Each path below is one point turned by a fixed rotation once a step. After each direction that follows a path, write how fast that rotation turns it, in deg/step (0 if it stays still).
Each turn is a multiple of 5 degrees from 10 to 175, or 0.
Each row of a path follows its step; steps can be skipped.
Rotation 1:
step 5: [ 11   8   0   8 -56  15 -36  33  15 -33 -28  50 -62 -32  38 -33 -35  16
 -69 -26  47 -26  20 -53  58  27  29  47  37  -8  67 -35 -25  -7  -3   3
  17 -39  22 -57 -41  -9   7  -7  24]
step 8: [ -21   -8  -67   10   18   18  -29   -7   -7   11   56   49 -108   51
  -32   -1   -8    2   -1   -5   32  -21  -17   -1   38   40    7  -25
  -29   18   50  -37  -25   69  -38   47   49   -2  -37  -13   27  -14
  -51   -4   -2]
step 12: [-26 -32 -32  34  -8  28 -27   3 -23  -3  38  86 -14  -6 -17  -8  55 -24
 -18 -69 -45 -35  19   3  -7  11  24  -1 100 -48 -20 -18   3  32  -2 -56
  14 -28 -48 -51  -4  10  25 -10   3]
step 17: [ 18  -7 -10  -5  -2  41 -61  -8 -31 -15 -23  86  10 -12  42  20 -11 -12
 -33 -32  24 -23  30   3  13 -42 -16   1  57 -15  89 -13  46  27 -26 -21
  28 -68  16 -68 -29 -26   1  24  40]
step 23: [ 30  18  17  55  27  26 -40  22   9 -23  26  44 -45  11  39   0  -5 -41
 -22  10  54 -59  52  34  71  -5 -29  43  40  -3   8   3 -33  60 -47 -18
  14 -34  24 -63 -41 -24 -17 -39   2]
step 24: [-26 -97 -38  15 -33  -5 -30  56 -14 -34  -9  89 -31 -14 -30  -6  23  17
 -21 -16 -43 -25   3 -26  -3  42  -6  20  13  12  -1   4 -22  43 -18 -17
  30 -84 -69  24 -18   6  10 -40  -3]
step 29: [-33 -52  19   9   1 -10 -74  25 -37 -59 -11  21 -28  12  33  13 -17 -30
  -8 -12  16 -19  28  37  -3  18  21  10  -6 -53  34  35   7  69 -50 -37
  27 -49 -17 -84 -56  20  31 -13  42]
[  2   7   3  -9  21  -7   9   5  -9   1  -3  -5  18  20  14   0  -5  -7
   0 -11  12  -1   5  10  18   1  -4  14   4   3  20   9   9  13 -11   2
 -12   7   1   1 -12  -1  10   4   5]	175
[ -9 -11  -1  -4   3   3 -17  -1 -14   4   8  -2   1  -5   5  -9   9   5
   3   9   4 -22  23   0  -1  17   0 -12 -10   2  -2  -3  23   9  -2   5
 -13   3   5  15   6  12  -6  -9 -10]	65
[ -2  21  -8   8  -2  -8   1   3   5  19 -16  -2  14   8 -21   5  -3  -7
  -7   5  -4   6  -4  -3  -3  12  12 -18 -14   2   9   0   0  12  -5   3
 -11   2   8 -11  10  -5 -16 -11   1]	60
[  4 -12  -6  -9   1 -10   5  22   0 -10 -14 -12  -9  -5   6  -8 -15  17
   5 -24  -8   0   4  -1   8  -1  17   4 -23   0  -6  -1  -2  -9   5   4
 -10   0   2  -6  -6  -1 -12  -3  -6]	70
[ 11   3  -1 -11  -7  10  -2  -6 -12   7  -5  12   9   3  15   5  -8 -21
   3 -17  -9   3   7  19 -18  -2   9 -12  -6   0  -9   0  12   0  20   1
   8   6   5  -2   4   0   0  16  10]	20
[  2 -10   4 -14  -1  -5  -3   1  -5 -10 -17 -11   6   1  -8  18  20 -10
  12  10   1   6  -9   2  12  10   4   5  -1   1  -8  11  14   5  10 -16
   6 -25 -11  -4   3   1  -3   6 -10]	145
[  1  -1   5 -17   9  12  -4  10   7  13 -14  11   5 -16  -1  -4   8  -8
  -3 -10   2  -1 -15  -5   7  -1   9   0   5  -2  -5  -8 -13  10 -14  24
   4  -2   2   8   5  22   6   9 -12]	115
Rotation 2:
step 4: [ 30  24   1 -20  60 -26  -2 -60 -23  -9   4 -26  19 -19 -32  46  -6  38
 -17  69  -3 -34  24  32 -32  14  52 -14  -8  31  24  55  -2  37 -40  11
  -7 -72  11 -41  -8 -39 -12   4  -4]
step 6: [ 45 -18 -59   4 -20   2 -69  -5  10  39  31  -2  -4  45  10  50 -20 -20
  -9  48 -55  -6   3   4 -21  -7 -17 -41 -23  70   1   4 -37  46  -8  43
  -6 -12   1  -6  47 -23  -4  49  62]
step 7: [ 12  -6 -17  35  17  21   6 -48  54 -30  22 -27  19  19 -44 -17 -15  12
   2   9 -11 -18  23  -6  -5 -34 -11 -19 -50  19 -56  -4 -78  47 -40 -38
 -30 -69   2 -49   1 -30 -21 -33  33]
step 8: [ -2   9  21  -4  62  18 -36  12  15  35  -6 -53   7  67  -3   5  57  14
  16  31  10   8  -6 -18 -28  16   3  45 -26  24  23  16 -53  57  23 -37
  15 -39  46  27  42 -34 -43 -11   9]
step 17: [ 23  38 -11 -55   0  26 -27 -10  23  41  24 -17  17  -1  10  18   3  27
 -58  59 -34  34  36 -13 -32 -15  71 -18 -49  52   3  36  21  39 -72  35
   8 -30   6 -23 -10  10  11 -14 -20]
step 25: [ 28  13 -38 -32   1  21  -4 -66 -21 -19   8 -24 -22  24 -23   9  57  11
  -1  36 -51  26  29 -15 -36 -25  43  -3 -50  14   5   6 -42  26 -46 -29
 -53  -9 -64 -28  -9  10  -3 -59  46]
step 30: [ 32  20  17  -2  29  10 -29 -50  -6  59  -8 -16  17 -15 -39  18  82  -8
 -27  20 -47   3   6 -32 -51 -49  21 -54 -39  32  -6   8  -9   3 -50  26
  42   4  -6  13 -62  -7  -4 -41  10]
[-16   0  -3   1  11  -3  14  -4  -2   8 -24  11  -6   4   3  16  -7  24
   5  -6  15  -3  -9   2   6 -15 -14  -4  -7   1  -5   1 -11  -9 -17   3
  11   1   1   3   2  -9  -9 -13   1]	130
[ -4 -17   7  -4  -5   6  -7  -1  -5  -6   0   6 -15  13  25  -3  -1  -5
 -14   8   3  -6  14   5   4  -7  -9 -15   2 -11   1 -14   1  16   2  -5
   1  -2  -6   0 -26 -10 -13   2   3]	80
[  3   3  10  -9  17  -6  -4  15  -6  -4  -1 -23  -4 -21   7  -5   6  16
 -11  10  -1 -13  20 -14   6  -9  -6 -16  -3  -7   6   3   1  -9   2   3
   5   9   2  -4  10   2  13  -1  -5]	55
[ -9   9   7  -3  -3  -4  -9   5  14   4  15  -9 -16   2  -1 -10  -8  -2
   0 -15  -6  -1 -17  -3  13  -2 -18  -5   5 -13   0  -1 -18  14   3  -2
 -12  -6  -4  -3  21  -6   0  -6  17]	55
[ 19   7   4   7 -12  12   5   6   1 -19 -13 -10  -1  -4 -11  -3  -2   5
  -1   1   3  22   1 -13  11 -13  -1  -1   1  -2   4  -3   3  -1  13   4
  -8 -12   4  22  -5  -6 -15 -19   0]	140
[ -3   9  -9  -1   5  -3  10 -18 -18   1  -1 -13   4   8   3 -21  13   0
   0 -12   2  -3   7  -9  10   1   2  13  19   2  -1 -19   8  12 -13  13
   9  -7   6  -1   9 -13  -4   4  -5]	70
Rotation 3:
step 1: [ -3 -22 -39 -83  -5 -48  49  -4 -10  42 -35  11  31  52  31  85  -8  -1
 -40  -1  16  44   7   0  29   3  22  41   9   9   1  41  27  20 -52  -1
  -5  19  -2 -13 -60  26  13  -1  -8]
step 12: [-11  94 -35 -36 -15 -65  -1   4   5  35 -94  22  39  13  23   6  -1  -5
 -67  -3   8  -7  41   5  -1   1 -17  18 -20  -9   4   5  22  66  33 -12
  -1   4  29  30  18 -26  18   4 -13]
step 13: [ 58 -25  19 -34  28 -22  -1 -20   1  14 -30  -7  15  43 -29  27  10 -41
 -31 -46  32  38   0 -45  48 -49  44  50  16  42  18  13  59   2   2 -48
  25 -34 -35   2 -15 -16  -4 -12 -46]
step 14: [-11  43 -64   8  46 -35   2 -35   2 -22 -60  23 -10  -2 -23  72   4 -32
 -67   4  54  38 -32  33 -13   2 -24  22  24 -29 -30  24  30  34  -9 -23
  17  29  10   7  -3  22  -2 -37  56]
step 15: [ 18 -23  12  30 -18 -27  53 -30  12  39   7   6  45   1  12  49 -12 -71
 -13  26   0 -11 -35  23  27 -46  27  52 -26  43  22  29  28 -41 -35 -32
   6  40 -66 -10 -65  -8 -23 -13   8]
step 19: [ 21  53  -2 -17 -17 -65  23 -17  22  26 -23  40  53  28  18  35  29   1
 -50 -19  13 -12  25 -17  55 -49  56  35  10  47 -23   9  29  15  15 -67
   6  12  33 -11 -26 -24  25  -5 -52]
step 31: [-17  52  33 -18  53 -50   2 -13 -22   0 -51 -23  38  10 -20  12 -33 -25
 -48   2   5  25  39 -34  41 -30  32  14 -58  14  -2 -27  30  23   7 -71
  14  -2 -36  14 -42 -23 -40  -9  36]
[ -3  21 -14 -15  -4  -1  -2  -1 -24   2   7 -10   3   1 -11 -22  -4  -5
   0  -9  -7   3   4  -1  17   3   5  -7  -2   5   2   4 -12  -2  16 -10
   3   5  -4  -4  10  -8  12 -20  -8]	55
[  4  -8  -8 -10  -4   8  -3   2  -7   2  -8   6  -8   2 -11  -6   4  -3
  19  12   4  12   6  24   1  23  -8  11  -3  -9  -7  18  16  17  -3   4
  -7   5  -5  -5  -3   2   7  10 -12]	175
[ 15  -2  -1  -4  11   5   9  -2   9 -17  11   4  -7   8   2 -12  27  -8
 -11 -19  -1   4  -4  -4 -14   1   8   3  -2  -1  11   3  -1   7  10   1
  12   4   8 -17   5  -1  -1  15 -18]	110
[  7 -19  -8   5  -8  16   6  -8  10  -6 -11  -4   4   4  20 -15  -4  -7
  -4   3  -5 -13  -3  15  -6   8   3  -3 -10 -12   1  -9 -11   4   7  -1
  -6 -14   1   7  -9 -11  -2 -25  -6]	60
[ 14  -5   3  -7 -17  -6 -22   6   7   2 -12  -3  -6   4  16  -4  -7   9
  -6 -13   1  -4   4 -11   9   5 -17 -12 -23  -8   5  -6   4  -2 -11  -7
   1  10  -5  -6  14   1  12  12  -5]	60
[ -3   7  -1  15  -1 -18  10   2  -7   5  -8 -23 -20   5  -1 -16  13  10
  16   5  -9  -7  10   0  -5   3   5  -3  -5  -1   2 -17   2   1  -1   2
  -4  12  -2   1 -11 -17 -15  11   4]	55
[  2  -2  13   1  -3   7  20  -3  11  14   8  -8  -4  -5  -7  17   1 -22
  10  -2  -3  -3  -4 -11  23  11   4 -10 -15   6  13  -1  -4  18   6  -7
  -9  -7   1   5  -2   0   6   8   3]	160
[ -6  -1  -5 -22   5  -6   9  20   4   6  -3  -6  -1  -6   0  -9   5   8
   5   2  -1   4 -27 -22 -10   9  -2   0  -7 -14  -2   2   4   2   1   0
  13  -1  -6  12 -16  17   1 -11   1]	170
Rotation 4:
step 7: [ 34  34 -55 -23  39  10 -31  21  26   0  24  20 -16   6  14  24   2 -57
 -15  22  12 -31  21  44  41 -56  -7 -36  41   6  -9 -69  41 -15  72  27
  -2 -13 -44  16 -24 -60  16  17   0]
step 8: [ 29  14  -4  28  34  -9 -16 -28 -53  23  33  -7  26 -33   5  21  68  24
 -28 -15 -21  -4 -32  -5   8 -13 -21 -58 -34  -9 -13 -46   2 -65   3 -21
   7  44 -51  37  74  37  33 -49   1]
step 10: [ 26 -30 -19  56   8 -41  10  13  -9  46  36   6   0 -20 -46 -38  -7 -24
 -23  28  25 -19 -28  45  54  -6  21  16  -5 -30  25 -34  26  -8  85  21
 -20 -18 -15  76  34  34  50   4  12]
step 15: [ 23   5   9  84  36 -14 -17   1 -50  -1   9  59  16   6 -23  41  -5  27
   1 -20  25   2 -28  52  83 -28 -39   6 -46 -55 -10   8  45  -5  -4  31
  12   9 -30   4  29 -31 -32  -1  36]
step 19: [ 25  25  29  -5 -23  -2   3  -4  25  32  25  15  -4 -18 -27  37 106  27
  11  24  -2 -37 -19 -17 -26  39 -49  -3 -79  60  18 -25  12  10  29  19
  12  24   8  12  15 -25 -29  60  41]
step 20: [ 14   6  63 -19  42   9 -20  68  29  30 -32  39  90  32   1   7 -30  16
  27  16  -6  18 -57 -22  31 -25  -7  18 -39  -4 -41  16 -19 -16  17  41
  -3  48 -15 -38  39 -39 -10  10 -19]
step 28: [ -5 -30  29 -15 -34  17  15  50  28  27 -41  27  25   5 -43 -76  24  20
  27 -19  40  14   1  46  46 -13   7   0 -12  -2  -1 -39 -24 -20  16  17
  23 -39  13   3  40  91  52  40   5]
[ 12  -4  -4  -2   1  -8 -23 -25  -4 -18   0  -4  11 -13   3  -4   1   7
  10 -13   6   7   4   2 -23   1   8  -5   5   5   7   7 -17  -8   6  14
   0  -5  -7   0  -1  -4  13  -6   4]	80
[ -1  -4 -11   8 -13   5  -1  14 -15  -1   0  24  -7  -2   8   1   6   8
  -3 -10 -10 -10 -23   6   1   8   9   4   5  -6   9  11 -18  12 -10   0
  13 -14   8   3   3 -15   4   0   8]	20
[ -2   0  -3 -11   6  11  -3   7   8  17  -4   7  -4 -10   3  -9   0   3
  12 -13  10   4   8   5   3   6  -6 -11  -9  20 -15  16   1  22  -7  11
  14  17   3   2 -12   5   6 -13   2]	135
[ -5 -10  -4  12  10 -14 -11  -2  12  -8 -15   0  -6  -4  -2   9  22   3
   4  19  11  10  -8  -5  -3  -9 -12  15  -6 -10   7  18   7  12  -8   6
  -1   1  12 -17  -4   1  -7  -2   4]	20
[  7  14 -10  25  -7  -1  -3   4   5   7 -17  -4 -17   5   6  -1  -3  -2
   0   7   2  -1  16   3   5  -5  14 -31   2  -5  -8   1  -4  -2  11  10
  -2 -14   6 -11   2   6   0   1  11]	100
[ -3  11   1  -9  15  16  -7   2  -8  -2   6   4 -11 -11   8  -6  -1  10
 -13  18  -1 -12  12   7 -14 -26   2   7   9  -9  -2  10   6  -2  -1  -8
   0   2  11  17   5   8  12  -6   6]	10
[-10  13  -6   4   6  -1   7  -5 -12 -17  -9   8   0   0  10  19   2  -3
  -5 -21   6  13  -9   8   0 -15 -13 -15  21   2  -2  -3  18   4  -1  -3
  10  -1 -11   2  -4   8  -5   0 -11]	45
[ -4   6 -18  -8  15  -1   4   5  -7  20  11 -20   5  -7   5   1   9   9
  -2  -4   4   8 -13  -7  11  -1   8  -1  17  -2  12   5  -8   6  21 -12
 -11   8  -3 -16  -1   2   7   2   8]	25
Rotation 5:
step 1: [ 37 -32  -2 -31  35  -5 -10  38  -6 -12 -33 -19  28  20 -29   7 -42 -13
 -25  21 -40 -46  62 -20  11  30 -55 -28  38 -16 -63 -16 -45 -24   1   8
  10 -15  18   1 -19 -12   0 -54  59]
step 2: [ 23 -35  35   0 -31 -24  28  49  -2  30 -49  30   5 -33 -21  24 -35 -42
   4  32   3  39   6   5  41  -9  13   6 -15  55 -13  14  -2  15 -20 -26
  56  32  13 -31  19 -32 -41 -13  79]
step 7: [ -1   1  33 -37 -40 -36 -27  36 -10 -10  49 -11  20  36  -4 -10  11  36
 -18  -1  -3  -9 -16 -29 -13  -8 -36  -3  58  -3 -34 -87 -40   7 -41 -42
  21 -38 -21  32 -12  -8  26 -16 -55]
step 18: [  7  20  -9  -7  28  15  -9  33  37  14 -15 -44 -13 -41  -5  45 -33 -61
  24 -12   6  41 -72   5  -7  -4 -13 -58 -16 -28  25 -49 -39  -1 -67 -52
  17   5   0 -33 -10   7  34 -21 -14]
step 25: [-12  27  41 -38 -28  13 -44  45  17  38  34 -19  46  -3   3 -24   6  42
 -36  12  48  39  27 -44 -35  -3   5 -34  56  20 -36 -60   1   3 -54 -19
   0   9   5 -23  20 -10  10  -3  -2]
step 27: [ 24  -3  15  40  55 -39   0 -11  35 -37 -24  18  13 -36 -15 -13 -72 -22
 -21 -33  -4  39  -3  24   6 -30 -46 -48   5  -5  42   5 -61   4 -34 -23
 -12 -21  25 -19 -40  14 -28  45  -7]
step 30: [ 41  -9  -5   4  10 -38  20  -8  -2  14 -44   0 -18 -58 -13  -6 -50 -17
  48   9 -43 -16 -77  -3  42 -28 -21 -30   2   9  34 -17 -32 -25 -46  -1
   8 -20  54  25  22 -57  10  19 -35]
[ 25 -11  -8   9   6  -9   7   9  -5   3   6   2   4  -5 -12 -16  -3  -9
   5  20   4 -13   5  -7  -8   7   2   2  -5  10  -2  12  21 -14  -2   2
   3  -7  -7  -8  11   3  16 -11   5]	35
[-10  -2 -13  -7  -4   2 -18  -6  20  -4  -9  -2  13   9   3 -15 -19  -2
  -9   4 -17  -3   4 -17 -10  -7   3  -6  -5  -3  11  -6  15   8  17   7
   1  17  -6   8   4   2   3  -3   3]	90
[ 13  20   6  -4  22   3   5   0  10  26   1   9  14  -8 -14  -6   9  -3
 -10 -10  -1   5  -5  -1 -14  -6  -7  11   8  -6   0   3   1   5  -1   4
  -7   8  -5  -2  -2  15 -11   7  16]	170
[  3  10  11  -5  -3 -11 -15   8   3  14   0  -8 -23 -11 -14   7 -10   2
   3   9 -16  -8  -1  20   5  12  11   0  -6  -1   6  -8 -12   0  16   0
  10  -1 -12   7   8  12   1  -7   5]	25
[-18   6  -6   3   4   2 -10  14 -16   2  -9   0  -3  -1  14  -1  -3   4
  -2  -3   9  13  -5  -7   1  -5  10  16  -9   8   0 -20   6 -14 -12   1
  -2   0  -4  -9  16   6  -8 -15  23]	95
Rotation 6:
step 0: [ 25 -10   7  54 -19 -24 -29   8  57  19  96 -18  -7 -57 -28  -3 -33  -5
   3  -9  -2 -52 -51 -73 -37  14  11  -8 -48  -6  11  12 -28  -1   4  14
  16  -4   4 -34 -18 -36 -42  23 -28]
step 6: [ 17 -23  -2 -37   8  30 -44  -2 -32   9 -15  43  14 -47  24  39  47  49
  34 -45 -48 -10 -10 -19  -2  37 -29  33  41 -18  38  68  46 -19 -11  17
  49  10  -1  31  39  18 -55  11 -10]
step 9: [-14  -2   5  -3 -69   1  17  -6 -17 -63  49 -57  -6 -11  18  -8 -22 -26
  25  -9  39  10  11 -35 -26  -9  58  35 -60  18  25  68  -9  28  14  47
 -20 -18 -43  37   9  53 -34  -5  15]
step 11: [ 21   2  18  39 -32 -10  -8  20  23  10  24  25  11 -88   5  -5 -39 -54
 -28  21 -41 -50 -47   4 -19  21  40  -2   6 -40  31 -11 -29 -33  85  24
 -20 -25  11 -42  24 -38 -11   1  13]
step 13: [ 22 -17 -55  25  10  58  -9 -48  13  29 -12   7   9 -17  18 -35 -70  25
 -42   6 -54 -59 -38  23 -11 -10 -25  28 -47 -29 -35  38   6  26 -58  19
  -2 -10  11  28  22  48  -2 -13   0]
step 20: [  2  15  13 -30 -63   8  15 -15  -6 -10  20  -4 -36 -17   3 -57 -10 -61
 -22 -17  -4 -16 -14 -11  -9 -66 -24  50 -27  56  18  76 -38  10  34  61
 -25 -26  10 -33  -8  34  25 -34  40]
step 31: [ 42  11 -31  41  18  21   6 -15 -13  25  36 -31 -23  -3 -29 -40  -1 -38
 -42  -6  40 -69 -20 -12  13 -40 -42  43 -14  -7  28  35 -13  14 -16  47
   1 -14  47  -8 -48  53 -37 -20  62]
[ -5   7 -10   5  -1   9  10  12 -14  13  -6  -1   6  -6  -5   0   7 -18
   6  10  12  -1  18   1  11  -2   9  -8 -16 -20   3 -15  11  -7  11  -1
   9 -11   2   8   7  -3 -12   1  15]	55
[ -6  -1  -1   5  -2  -5 -12  -4  -2   9 -26   0   0  -2  -6  -7  -8  18
   9   3 -14  -6   9   9 -10  -3   7 -13   9   8  15  -3  21   1 -22 -16
  -1 -14   0   4   7  -5   5  -6   6]	35
[  3   8   9   6   7 -13  23 -24   1  -7   9  -1 -13 -18  -9 -13   3  -1
   9   5   3 -12  -6 -15  11 -13  -1  -9  13  -1   1 -10 -11  -4  -7 -11
   6   5  -5  -1   6  -4   4   2  12]	95
[-10   3  -5  -2  -1   7 -13  -2   4   8   8   7   7  -4  12  -6  -9  -1
  -6  -3  14   2 -14 -14  12 -11 -13   9   7  -1 -10  12  15  11  -7 -10
   7 -11  17   6  -2 -20   1  18  13]	60
[  0 -13  19 -12 -15  12  -6  -5  -7  -2   5   4  -1  -1   5   5  -2   9
  14  14  19  -1  -1  17  -8   5  24   7  12 -11  -3 -12 -12   9  -3   3
   3  -1   2  -3 -11  -7  10   5  11]	60
[ -9 -15  23   1   9 -17  -9   1 -11   8   1  19  -9  -2  -8   9 -12   5
  -4  -1  -9  -1  -8  -4  17   6   2   4 -13 -12   0  -5  10  -2   2   7
  19  -3  -6 -12  11   3   3   8 -11]	65
Rotation 7:
step 0: [ 47 -30  15 -16 -52 -54  -6   6   8  13 -52  -6   6  31  -1  -4  -8 -53
  51 -14   0 -10  32  20   7 -42  14 -27 -39  39  15 -52  87  -6   6  -9
  24 -26 -22 -21 -20  24 -72  36  -5]
step 12: [ 13  18  -6  -1 -51 -23  -7  54 -40 -11  -9 -21  43  31  25  77 -22 -37
 -28  11  32 -36   8  18  26 -18  32   2 -12  45 -17 -27 -16 -25  62  -2
   1 -16 -60 -51  17  28  31  36  44]
step 17: [-29 -38  39  18  30 -31   1  21  32   7   3  26  24 -13 -43  43 -35 -32
  59  64  49  -9   8  44 -29  -6  59 -40  47 -14 -15 -54  -1  13  -1   0
  31 -25 -13  15  -4  25  24  55 -33]
step 20: [ 32  17  65 -11 -30 -24  -7  33  -1  24  -3  24 -19  36 -35  -1   3 -48
  42  70  19 -11 -48  61  -9  22 -29  57  33 -13  43  34  17  30  68 -20
  17   2  18   9 -20  -5 -16  -8 -39]
step 21: [-16  59 -11  33 -23 -29 -11  53 -23  -1 -22 -16  36 -11   3 -49  15 -21
  36 -11   2  -2   9 -10   5  17  36   8  41  -8 -29 -25 -13 -71  53 -38
  19  -4 -94 -36  12 -11  58 -12 -39]
step 22: [ 42 -21   6  34 -41 -17   2 -31  19 -57  14   5 -23   7 -22  33 -51 -75
  57 -42   2 -43  11   6 -23 -46  -2  17  -1  25  -4 -17 -17 -13  14  -3
  46  20  -1 -65  47 -47 -22  44   1]
step 31: [ 12 -42   1   5 -68 -11  21 -35  43 -15 -31 -23 -15   3  27  -5  -7 -45
  -3  43  42 -34  55   4 -20  -2  10 -20  14  -8  30  -9  -9 -32  82  -4
  51 -39 -26 -23  41 -49   9 -49 -20]
[  2  -2  -3   5   6   1  -6 -19  16 -10  -3  -7  -2  -6   0  -4   8  -3
  -1 -11   3 -19  21  -5   1  11  14  -8  -7  -5  14 -12   7  10 -13   1
   9 -20  -3   9   2   1 -15   2 -16]	45
[ 18   8   6  -4   3  -4 -10   2   8 -12 -14  -3   0  -4  -5   0   2  -7
  14  -3 -17   7   1   4  -2   8   0 -13 -27 -12   3   7   3  12  14  -4
  -3  11  -4   4  -4   6  -2 -18  20]	160
[ 16 -26  -4  21  -6   0  -1   1   4   2   6 -10 -17  -2  -5  13   1  -6
   8   3  -8  17  -1  -7  -7 -15  -3   7   3   4  12   7   7   6   7  14
  -3  -2   6   9   6  -5   4 -11 -19]	160
[ 10  -7  -2   1  -7  -1   1   4  -8   2 -15   1   1  -4 -11   0   4  -4
   1  -6  10 -12  18  -6  -4  -5 -21   4   4 -26 -15   1  -9  -7  -2 -16
 -11  12  -2   1 -17  -4  -5  -4 -19]	65
[  6  -2  -7  13  -4  -6  -8   3  11  -5 -14   3 -15   6   7  -5  -7   6
  -5  15 -10  -2  -4   3  -6  22 -12  -1   6   3 -16  17  10 -11  -5   5
  -6 -14   3 -16   3   7 -22   8   0]	160
